Small tables with named rows and columns. After each table, cells are looked up by row and column.

vavagi =
|  | rezepa | papadap | ratoz |
|---|---|---|---|
| pabu | 73 | 120 | 163 |
| sikal | 199 | 140 | 172 |
| talerov | 160 | 112 | 182 |
| pibuda | 164 | 134 | 186 |
| kogosuf | 171 | 108 | 155 |
| bok | 225 | 85 | 107 |
| mebin | 187 | 156 | 156 |
| bir | 202 | 163 | 199 |
| devazek | 241 | 58 | 139 |
| limodok | 235 | 201 | 188 |
| med | 120 | 73 | 148 |
| fabeb | 142 | 128 | 107 |
| fim | 138 | 189 | 124 |
| lem | 197 | 167 | 138 |

fabeb, ratoz -> 107
talerov, papadap -> 112
mebin, rezepa -> 187
limodok, rezepa -> 235
bir, ratoz -> 199
pabu, rezepa -> 73
pibuda, rezepa -> 164
devazek, papadap -> 58
pibuda, ratoz -> 186
sikal, rezepa -> 199
bok, papadap -> 85
pabu, papadap -> 120
Row with the largest ratoz: bir

kavan =
,rez,sodobok,negu
davire,7343,5031,5833
nabave,2516,6327,5418
zenam,8735,1295,142

davire, sodobok: 5031
nabave, sodobok: 6327
davire, rez: 7343
zenam, rez: 8735
nabave, rez: 2516
zenam, negu: 142
nabave, negu: 5418
zenam, sodobok: 1295
davire, negu: 5833

tupured =
	kurukib	saluv	rifidi	mav	pulu	zuku	nuf	kolol
dotazu	6010	5570	5899	6295	5668	5841	5978	5989
gudufu	4623	7507	5910	1424	5052	5735	4430	5453
libo	6065	5610	6024	6381	6079	6157	5957	5959
fatidin	5971	5551	6067	6200	6429	6140	5727	5849
lagozad	5896	5260	6048	6331	6993	5960	5489	5678

What is the mav of lagozad in tupured? 6331
What is the mav of fatidin in tupured? 6200
What is the nuf of gudufu in tupured? 4430
What is the kurukib of lagozad in tupured? 5896
What is the rifidi of gudufu in tupured? 5910
What is the rifidi of dotazu in tupured? 5899
What is the kolol of fatidin in tupured? 5849
What is the kurukib of dotazu in tupured? 6010
What is the zuku of dotazu in tupured? 5841
What is the saluv of fatidin in tupured? 5551
What is the rifidi of libo in tupured? 6024
What is the saluv of lagozad in tupured? 5260
What is the saluv of dotazu in tupured? 5570
What is the mav of dotazu in tupured? 6295
What is the zuku of fatidin in tupured? 6140

Table sesi
|  | kofa | mer | buz | liv | zes | fimun | nekovuk | bimak |
|---|---|---|---|---|---|---|---|---|
| vamabob | 114 | 103 | 86 | 95 | 101 | 84 | 105 | 97 |
| lem | 78 | 158 | 49 | 105 | 140 | 69 | 202 | 126 |
| dimira | 109 | 61 | 104 | 83 | 70 | 100 | 47 | 76 |
| lorumi | 63 | 81 | 123 | 123 | 130 | 54 | 74 | 86 |
| togavo | 52 | 107 | 75 | 91 | 97 | 89 | 112 | 98 |
| dun | 48 | 61 | 115 | 91 | 80 | 91 | 46 | 75 |

lorumi, bimak => 86
lorumi, nekovuk => 74
togavo, buz => 75
dimira, bimak => 76
lem, fimun => 69
dimira, kofa => 109
dun, kofa => 48
dun, bimak => 75
dun, mer => 61

tiv.csv
,tof,bubotug,nukup,sinib,suko
funozi,0.01,0.25,-0.28,0.55,-0.30
livuz,-0.60,-0.02,-0.62,-0.25,-0.15
vol,-0.50,-0.25,-0.60,-0.10,-0.64

livuz, tof -> -0.60
vol, nukup -> -0.60
vol, bubotug -> -0.25
vol, sinib -> -0.10
livuz, suko -> -0.15
vol, tof -> -0.50
funozi, tof -> 0.01
vol, suko -> -0.64
funozi, suko -> -0.30
livuz, bubotug -> -0.02
funozi, nukup -> -0.28
livuz, nukup -> -0.62
funozi, sinib -> 0.55
funozi, bubotug -> 0.25
livuz, sinib -> -0.25
Row with the largest sinib: funozi

Table bamufen
|  | bez | pavok |
|---|---|---|
| tezuv | 84 | 147 |
| rig | 76 | 125 |
| zum | 82 | 130 |
| num | 80 | 95 |
| saz | 157 | 46 |
| kobop | 76 | 92 |
| rud | 79 | 101 |
| sivisa | 124 | 99 |
| fubafa | 165 | 168 |
| loma | 211 | 243 |
| mabovik | 141 | 57 |

fubafa, bez -> 165
saz, bez -> 157
zum, pavok -> 130
rud, pavok -> 101
saz, pavok -> 46
kobop, pavok -> 92
tezuv, bez -> 84
rud, bez -> 79
zum, bez -> 82
num, bez -> 80

Table kope
cols = vum, fileg, tufeli, puz, vop, rumu, sekidi
milopiz: [2.6, 6.5, 4.6, 3.2, 3.9, 4.4, 4.0]
bama: [4.8, 3.9, 4.6, 4.8, 5.1, 4.5, 4.0]
bez: [7.8, 3.0, 3.3, 2.3, 2.4, 6.4, 3.9]
lir: [3.2, 4.7, 4.3, 3.9, 5.2, 2.2, 4.0]
samunof: [3.3, 5.6, 4.0, 5.7, 6.3, 2.8, 5.0]
dulub: [5.7, 3.0, 2.9, 4.7, 5.5, 7.7, 3.3]
mak: [6.4, 6.6, 1.9, 3.8, 5.0, 3.7, 5.1]
nim: [5.5, 4.0, 5.2, 4.3, 3.7, 5.3, 3.4]
leluba: [4.4, 3.8, 3.1, 5.4, 4.8, 4.9, 3.7]
vimasik: [3.8, 4.4, 3.6, 5.0, 3.9, 5.1, 5.6]
bazu: [4.4, 6.9, 4.1, 4.8, 3.1, 5.0, 5.3]

What is the vum of bama in kope? 4.8
What is the vop of leluba in kope? 4.8
What is the fileg of dulub in kope? 3.0
What is the rumu of bez in kope? 6.4
What is the puz of dulub in kope? 4.7
What is the sekidi of bez in kope? 3.9
What is the fileg of nim in kope? 4.0
What is the tufeli of dulub in kope? 2.9
What is the fileg of bama in kope? 3.9
What is the fileg of lir in kope? 4.7
What is the tufeli of bez in kope? 3.3
Row with the largest vum: bez

